128 stands for zero in the data rows.
Some points, each followed by its number:
Array([121, 131, 110, 168, 113, 187, 141, 161, 129, 193, 184,  49, 119, 110, 108,  75, 113]) 0
Array([219, 181, 155,  72, 175, 110, 155,  98,  50,  98,  57,  50, 157, 162, 143,  76, 199]) 1
Array([207, 147, 182,  96, 178, 117, 149, 117,  98, 114,  81,  87, 145, 166, 172,  97, 176]) 2
Array([ 72, 110,  94, 117,  95, 110, 106, 111, 113, 120, 163, 175, 118, 113, 113, 211, 119]) 3
Array([186, 131, 180, 101, 172, 114, 141, 121, 146, 113, 101, 112, 140, 157, 179, 109, 154]) 4
Array([205, 151, 191,  93, 186, 119, 146, 118, 100, 115,  85,  80, 163, 165, 171,  98, 117]) 5
Array([207, 133, 227,  78, 211, 104, 138,  99,  99,  93,  72,  75, 117, 115, 106,  77, 111]) 6
Array([ 75, 111,  96, 121,  95, 119, 107, 116, 107, 128, 163, 170, 122, 117, 116, 217, 116]) 7
Array([ 76, 111,  97, 127,  96, 123, 105, 124,  98, 124, 155, 157, 117, 118, 115, 230, 116]) 8
Array([ 90, 115, 102, 205, 100, 147, 118, 168, 236,  87,  47,  46, 117, 112, 111,  74, 114]) 9
Array([ 95, 124, 106, 145, 103, 158, 124, 142, 112, 165, 155, 150, 129, 127, 135, 185, 127]) 10
Array([ 78, 113, 100, 139,  98, 128, 111, 128, 118, 136, 164, 169, 120, 120, 122, 202, 120]) 11
Array([ 78, 116, 100, 129, 101, 124, 110, 121, 129, 128, 160, 174, 119, 120, 119, 196, 121]) 12
Array([180, 134, 193, 103, 174, 115, 138, 129, 134, 111, 104, 106, 149, 157, 180, 116, 161]) 13
Array([ 80, 110, 103, 130,  97, 131, 113, 126, 130, 133, 159, 178, 116, 122, 130, 195, 114]) 14
Array([ 76, 108,  96, 207,  95, 131, 110, 146, 244, 158,  46,  44, 118, 113, 110,  77, 115]) 15
Array([126, 125, 129, 190, 120, 151, 131, 176, 223,  91,  52,  42, 117, 109, 107,  74, 116]) 16
Array([ 90, 115,  95, 139, 103, 140, 119, 130, 128, 142, 168, 169, 123, 119, 124, 186, 121]) 17
Array([ 83, 114,  98, 129, 102, 121, 115, 125, 147, 126, 157, 181, 119, 122, 124, 184, 120]) 18
Array([ 75, 109,  93, 132, 101, 122, 110, 120,  98, 135, 161, 165, 120, 114, 113, 217, 117]) 19
Array([ 78, 111, 101, 158, 100, 138, 114, 144, 123, 154, 189, 191, 121, 120, 111,  76, 117]) 20
Array([ 98, 117, 106, 139, 111, 134, 120, 143, 133, 146, 154, 154, 130, 124, 133, 189, 127]) 21
Array([221, 157, 186,  73, 198, 105, 148, 100,  64, 102,  57,  53, 150, 156, 153,  80, 186]) 22
Array([ 81, 108, 103, 139,  98, 142, 116, 129, 117, 146, 163, 165, 124, 122, 124, 194, 120]) 23
Array([ 79, 116, 102, 130,  97, 123, 112, 129, 122, 131, 161, 168, 121, 122, 122, 204, 119]) 24
Array([ 83, 118, 105, 152, 102, 127, 116, 149, 148, 142, 184, 188, 119, 119, 127,  75, 116]) 25
Array([ 83, 110, 101, 136, 100, 133, 113, 127, 124, 137, 160, 168, 118, 117, 126, 200, 117]) 26
Array([ 74, 107,  96, 128, 101, 113, 111, 121, 121, 120, 155, 170, 121, 115, 119, 211, 116]) 27
Array([226, 168, 178,  90, 181, 118, 157, 116,  80, 111,  75,  74, 161, 169, 111,  72, 114]) 28
Array([ 83, 113,  98, 141, 101, 133, 112, 128, 118, 140, 166, 170, 115, 119, 128, 198, 118]) 29
Array([ 82, 111, 109, 213, 102, 137, 114, 188, 222,  90,  49,  43, 123, 116, 107,  75, 117]) 30
Array([ 80, 109,  97, 134,  96, 124, 109, 130, 113, 138, 159, 159, 119, 120, 123, 213, 117]) 31
Array([235, 173, 167,  88, 184, 126, 170, 115,  87, 116,  52,  42, 118, 115, 107,  75, 115]) 32
Array([ 78, 109,  97, 138, 100, 138, 110, 135, 104, 146, 157, 148, 126, 119, 125, 211, 125]) 33
Array([107, 119, 110, 141, 107, 144, 125, 132, 147, 142, 164, 174, 126, 130, 140, 165, 125]) 34
Array([210, 168, 184,  81, 186, 112, 147, 112,  65, 103,  66,  64, 172, 166, 159,  87, 194]) 35
Array([209, 153, 175,  83, 178, 113, 148, 116,  88, 113,  80,  76, 154, 167, 169,  92, 179]) 36
Array([217, 151, 199,  84, 195, 109, 145, 108,  80, 103,  67,  65, 156, 165, 163,  75, 117]) 37
Array([225, 168, 158, 111, 164, 144, 177, 132, 112, 132,  48,  44, 117, 109, 110,  75, 112]) 38
Array([211, 167, 180,  84, 184, 112, 148, 107,  61,  99,  65,  59, 174, 164, 153,  83, 197]) 39
Array([220, 166, 181, 101, 172, 130, 165, 123,  94, 119,  86,  87, 162, 113, 108,  73, 112]) 40
Array([ 76, 109, 100, 142, 101, 116, 106, 124, 133, 127, 197, 211, 120, 112, 109,  72, 113]) 41
Array([112, 123, 115, 198, 111, 167, 129, 178, 190, 184,  48,  44, 119, 112, 107,  77, 117]) 42
Array([ 89, 113, 107, 145, 102, 131, 117, 140, 157, 141, 181, 196, 120, 121, 131,  76, 121]) 43
Array([ 73, 113,  92, 118,  98, 109, 105, 115, 105, 116, 152, 157, 117, 116, 115, 235, 120]) 44
Array([ 80, 106, 100, 178,  97, 136, 110, 153, 158, 151, 218,  44, 117, 112, 110,  76, 112]) 45
Array([206, 153, 176,  99, 174, 121, 149, 117, 109, 117,  86,  92, 148, 163, 173, 100, 169]) 46
Array([ 76, 111,  98, 135, 100, 132, 110, 127, 100, 132, 156, 159, 117, 116, 122, 223, 116]) 47
Array([105, 123, 109, 148, 107, 152, 128, 151, 115, 153, 150, 144, 131, 130, 140, 183, 126]) 48
Array([ 72, 115,  95, 147,  96, 112, 106, 125, 129, 126, 201, 211, 116, 115, 109,  71, 112]) 49
Array([ 82, 112, 100, 150,  98, 134, 112, 131, 132, 150, 194, 192, 119, 115, 112,  72, 117]) 50
Array([ 79, 116,  98, 134, 100, 135, 115, 127, 112, 136, 163, 162, 120, 118, 124, 203, 119]) 51
Array([ 78, 112,  99, 139,  99, 121, 109, 118, 160, 120, 183, 211, 118, 111, 107,  75, 118]) 52
New points follow, each followed by the numbers of its three nearest points above by angle, nearest first.
Array([115, 121, 114, 135, 113, 131, 125, 133, 166, 134, 154, 170, 126, 134, 149, 155, 131]) >> 34 18 21
Array([ 72, 110,  98, 119,  96, 113, 109, 115, 148, 122, 158, 183, 120, 122, 122, 194, 117]) >> 18 12 14
Array([ 74, 113,  95, 165,  95, 141, 111, 148, 105, 163, 198, 181, 114, 109, 109,  76, 115]) >> 20 50 25
Array([221, 149, 197,  96, 191, 117, 152, 119, 115, 115,  50,  46, 115, 115, 106,  77, 116]) >> 32 6 38
Array([ 88, 114, 101, 132, 100, 120, 116, 122, 158, 127, 160, 182, 118, 124, 131, 168, 119]) >> 18 14 12
Array([101, 119, 110, 141, 109, 137, 124, 140, 132, 149, 153, 165, 123, 131, 136, 179, 124]) >> 21 17 23
Array([208, 147, 176, 122, 172, 134, 155, 146, 153,  91,  48,  44, 117, 112, 108,  71, 113]) >> 38 32 40
Array([ 79, 109, 102, 125,  98, 119, 107, 123, 134, 126, 157, 173, 120, 118, 122, 198, 122]) >> 12 27 24
Array([ 77, 114,  98, 195, 102, 134, 110, 140, 255,  91,  50,  41, 119, 113, 109,  72, 118]) >> 9 30 15
Array([103, 118, 114, 142, 115, 133, 121, 144, 141, 143, 153, 159, 129, 126, 143, 179, 130]) >> 21 34 17
Array([107, 121, 113, 140, 107, 142, 124, 142, 140, 146, 153, 159, 126, 134, 141, 182, 129]) >> 21 34 48
Array([ 85, 115, 101, 161,  99, 135, 114, 139, 192, 141, 213,  43, 117, 117, 107,  74, 116]) >> 45 0 15
Array([135, 126, 118, 131, 122, 143, 137, 132, 160, 137, 148, 162, 124, 140, 155, 144, 133]) >> 34 21 18
Array([231, 166, 193,  79, 209, 110, 151, 101,  70,  88,  49,  41, 118, 115, 107,  75, 114]) >> 32 6 28
Array([214, 146, 199,  90, 194, 114, 146, 116, 108, 107,  84,  83, 119, 114, 109,  74, 112]) >> 6 32 40
Array([ 99, 119, 108, 157, 104, 154, 128, 153, 134, 164, 175, 178, 124, 111, 112,  72, 118]) >> 20 50 25
Array([ 85, 110, 105, 184, 101, 132, 116, 153, 247, 149,  50,  42, 114, 115, 113,  75, 116]) >> 15 9 30
Array([121, 123, 125, 121, 118, 124, 129, 127, 177, 128, 148, 169, 124, 132, 154, 147, 130]) >> 34 18 14
Array([232, 178, 178,  86, 184, 118, 168, 110,  73, 113,  72,  66, 117, 112, 111,  76, 115]) >> 32 40 28
Array([188, 133, 187, 102, 176, 114, 135, 117, 153, 114,  98, 114, 139, 153, 176, 107, 119]) >> 4 13 5
Array([ 88, 109, 100, 200, 103, 144, 116, 151, 234, 162,  53,  41, 119, 117, 105,  76, 115]) >> 15 42 9
Array([113, 122, 124, 127, 122, 119, 121, 134, 179, 126, 144, 162, 126, 132, 152, 156, 129]) >> 34 18 14
Array([ 77, 109, 100, 189,  99, 124, 113, 143, 252, 146,  48,  43, 118, 111, 109,  71, 116]) >> 15 9 30
Array([ 86, 116, 103, 119, 102, 125, 115, 119, 162, 123, 155, 186, 121, 120, 132, 165, 118]) >> 18 14 12
Array([161, 141, 131, 152, 133, 169, 156, 148, 161, 167, 169,  43, 120, 111, 108,  74, 116]) >> 0 45 42
Array([120, 122, 118, 125, 117, 132, 130, 131, 169, 127, 150, 168, 125, 130, 156, 149, 130]) >> 34 18 14
Array([228, 150, 182,  85, 192, 114, 156, 106, 103, 107,  78,  43, 117, 112, 110,  73, 116]) >> 32 6 40
Array([218, 185, 159,  68, 185, 104, 155,  94,  43,  99,  53,  53, 156, 161, 141,  76, 202]) >> 1 39 22
Array([ 94, 117, 101, 209, 101, 194, 127, 165, 165, 213,  45,  46, 116, 118, 106,  75, 116]) >> 42 15 30
Array([ 70, 112,  94, 166,  99, 139, 110, 137,  98, 166, 204, 186, 119, 116, 108,  70, 115]) >> 20 50 49
Array([ 80, 117,  97, 135,  95, 126, 109, 118, 151, 135, 185, 208, 118, 114, 109,  73, 119]) >> 52 41 49
Array([127, 125, 124, 132, 123, 138, 132, 142, 151, 139, 149, 155, 133, 138, 154, 156, 132]) >> 34 21 48
Array([ 78, 115, 101, 172, 100, 139, 117, 150, 153, 159, 230,  43, 119, 110, 107,  73, 113]) >> 45 0 20
Array([ 90, 112, 100, 146, 103, 153, 118, 124, 139, 152, 186, 194, 120, 112, 110,  72, 115]) >> 50 20 43
Array([ 79, 112, 102, 122, 101, 112, 109, 116, 146, 119, 161, 183, 120, 117, 119, 188, 118]) >> 18 12 14
Array([ 85, 117, 100, 224, 103, 164, 116, 168, 193, 193,  51,  44, 117, 112, 113,  78, 117]) >> 42 15 30
Array([191, 148, 172, 123, 160, 135, 151, 147, 135, 137, 117, 121, 114, 108, 112,  75, 116]) >> 40 38 32
Array([218, 152, 177,  99, 180, 125, 155, 122, 109, 119,  90,  94, 151, 170, 114,  74, 116]) >> 28 37 40
Array([209, 162, 149, 123, 156, 161, 172, 137, 123, 150, 118,  45, 120, 109, 113,  75, 114]) >> 38 32 40
Array([ 77, 114,  99, 121,  97, 119, 111, 117, 133, 124, 162, 185, 117, 119, 120, 198, 116]) >> 12 18 14
Array([ 95, 114, 111, 123, 106, 115, 115, 131, 177, 120, 146, 176, 123, 123, 139, 169, 122]) >> 18 14 34
Array([202, 139, 230,  82, 212, 110, 135, 111, 107,  86,  51,  42, 116, 112, 111,  78, 110]) >> 6 32 37
Array([203, 141, 183, 114, 175, 125, 147, 132, 165, 117,  48,  36, 120, 114, 112,  74, 118]) >> 38 32 6
Array([217, 159, 170, 120, 175, 141, 166, 136, 130, 129,  50,  42, 118, 118, 109,  73, 115]) >> 38 32 40
Array([218, 154, 204,  84, 198, 111, 145, 115,  80, 103,  71,  70, 156, 161, 170,  70, 120]) >> 37 5 28
Array([188, 146, 164, 121, 160, 131, 154, 136, 142, 132, 124, 132, 120, 119, 105,  78, 118]) >> 40 38 6
Array([101, 121, 104, 199, 105, 166, 123, 157, 204, 184,  50,  40, 118, 113, 111,  77, 116]) >> 42 15 9
Array([239, 175, 170,  73, 194, 104, 161, 100,  52,  89,  46,  45, 118, 117, 112,  74, 118]) >> 32 28 40
Array([236, 169, 182,  76, 200, 107, 159, 100,  64,  87,  50,  44, 115, 113, 110,  73, 119]) >> 32 6 28
Array([222, 158, 179,  89, 180, 119, 156, 113,  95, 110,  80,  77, 149, 163, 110,  73, 116]) >> 28 37 40
Array([ 86, 116, 105, 120, 102, 119, 116, 125, 171, 121, 154, 181, 121, 117, 131, 171, 116]) >> 18 14 12
Array([ 93, 110, 112, 131, 107, 118, 117, 132, 162, 120, 145, 168, 126, 124, 136, 180, 124]) >> 18 14 12
Array([ 82, 108, 104, 117, 101, 106, 112, 121, 172, 112, 143, 176, 122, 116, 126, 187, 120]) >> 18 12 27
Array([115, 120, 121, 138, 116, 136, 133, 142, 171, 139, 163, 182, 130, 133, 148,  75, 115]) >> 43 25 52
Array([ 82, 114,  96, 150,  94, 136, 110, 124, 137, 141, 196, 203, 117, 112, 108,  77, 113]) >> 50 41 49
Array([204, 142, 182,  97, 177, 116, 147, 117, 120, 108,  93, 106, 142, 157, 176, 101, 119]) >> 5 37 4
Array([ 90, 118, 101, 140, 101, 146, 122, 130, 127, 146, 166, 174, 123, 122, 131, 179, 122]) >> 17 23 29
Array([ 95, 118, 108, 138, 105, 134, 122, 134, 148, 139, 161, 168, 121, 124, 140, 173, 123]) >> 34 17 18
Array([116, 127, 115, 172, 116, 168, 142, 160, 153, 179, 192,  42, 115, 114, 111,  74, 116]) >> 0 45 42
Array([ 80, 109,  99, 229, 102, 159, 111, 175, 179, 192,  50,  40, 120, 113, 108,  76, 117]) >> 42 15 30
Array([221, 156, 186,  90, 187, 113, 159, 112,  81, 111,  77,  78, 155, 168, 114,  73, 115]) >> 28 37 40
Array([216, 148, 193,  74, 199, 104, 143,  95,  68,  93,  56,  58, 143, 152, 152,  79, 188]) >> 22 39 35
Array([102, 121, 108, 196, 103, 165, 128, 156, 239,  90,  53,  41, 112, 111, 109,  75, 118]) >> 9 16 30
